In the data rows, 50 means zero.
Here are some points, one per row:
tensor([74, 63, 61, 28, 68, 46, 54, 59, 54, 62])
tensor([26, 63, 45, 60, 44, 48, 60, 54, 35, 51])
tensor([66, 49, 73, 42, 57, 57, 32, 35, 58, 45])
tensor([48, 16, 51, 85, 17, 41, 46, 37, 54, 49])
tensor([53, 45, 46, 72, 61, 44, 53, 68, 51, 61])
tensor([44, 61, 38, 30, 62, 61, 71, 70, 50, 58])
tensor([63, 64, 61, 34, 80, 52, 30, 43, 56, 43])
tensor([26, 58, 56, 51, 40, 53, 56, 65, 35, 57])
tensor([44, 68, 33, 57, 48, 57, 54, 54, 34, 49])
tensor([39, 63, 37, 46, 35, 42, 65, 59, 61, 57])
tensor([37, 38, 55, 18, 49, 36, 61, 54, 47, 35])
tensor([97, 60, 35, 50, 43, 80, 71, 34, 40, 41])
tensor([51, 53, 53, 40, 58, 46, 65, 62, 37, 39])
tensor([79, 65, 57, 34, 47, 53, 30, 44, 38, 38])
tensor([44, 53, 23, 57, 61, 36, 51, 41, 51, 63])
tensor([77, 46, 62, 53, 52, 77, 46, 51, 59, 43])
tensor([49, 50, 43, 82, 28, 41, 45, 54, 57, 73])
tensor([62, 57, 46, 41, 54, 70, 40, 35, 49, 43])
tensor([10, 47, 54, 52, 40, 17, 40, 45, 61, 50])
tensor([54, 57, 58, 77, 50, 51, 44, 44, 50, 55])
tensor([44, 44, 63, 26, 80, 33, 47, 47, 24, 21])
tensor([52, 44, 40, 41, 70, 49, 24, 37, 49, 51])
tensor([53, 41, 77, 46, 45, 69, 51, 48, 28, 48])
tensor([60, 58, 52, 45, 16, 22, 57, 63, 58, 50])
tensor([51, 33, 65, 83, 41, 50, 54, 37, 53, 45])
tensor([42, 54, 26, 43, 47, 34, 76, 60, 50, 46])
tensor([46, 52, 50, 78, 44, 36, 34, 53, 46, 71])
tensor([64, 48, 49, 79, 56, 49, 26, 49, 66, 76])
tensor([53, 51, 39, 43, 26, 43, 57, 55, 56, 60])
tensor([30, 47, 47, 55, 84, 64, 3, 53, 63, 46])
tensor([58, 36, 49, 40, 69, 59, 56, 54, 22, 50])
tensor([46, 61, 47, 55, 5, 55, 55, 54, 50, 21])
There is one direction along which these points spread out most. Where along it does each point below lie, from 0 to 9? The average is between 4 and 5, and the first point in the table lies past the average.
tensor([28, 23, 38, 56, 52, 50, 67, 61, 43, 68]) 3
tensor([65, 49, 60, 65, 36, 76, 47, 28, 43, 58]) 5
tensor([19, 52, 42, 57, 32, 57, 78, 42, 39, 35]) 3
tensor([46, 37, 64, 26, 40, 50, 28, 49, 47, 42]) 5
tensor([41, 44, 40, 44, 78, 49, 36, 60, 58, 44]) 6
tensor([68, 53, 52, 34, 58, 43, 46, 31, 41, 24]) 7
tensor([55, 67, 48, 61, 55, 51, 41, 45, 55, 47]) 5
tensor([31, 38, 58, 48, 41, 46, 72, 67, 36, 67]) 3
tensor([20, 49, 20, 44, 67, 71, 50, 17, 49, 74]) 5
tensor([61, 31, 52, 67, 46, 36, 43, 51, 67, 42]) 4
tensor([41, 63, 46, 53, 52, 75, 53, 47, 44, 69]) 5
tensor([59, 34, 64, 38, 62, 17, 23, 64, 80, 42]) 5
tensor([66, 51, 67, 61, 44, 63, 52, 45, 62, 58]) 4
tensor([61, 42, 44, 34, 58, 58, 58, 56, 65, 57]) 5
tensor([43, 50, 42, 35, 52, 34, 55, 71, 46, 25]) 5
tensor([46, 45, 50, 70, 50, 48, 79, 50, 39, 52]) 3
tensor([55, 55, 63, 40, 42, 62, 51, 36, 51, 53]) 5
tensor([51, 78, 30, 48, 51, 51, 56, 82, 77, 64]) 4
tensor([81, 52, 69, 68, 52, 77, 63, 14, 51, 32]) 6
tensor([37, 46, 54, 30, 40, 39, 61, 72, 57, 57]) 4
tensor([33, 47, 57, 28, 67, 27, 40, 44, 57, 44]) 5
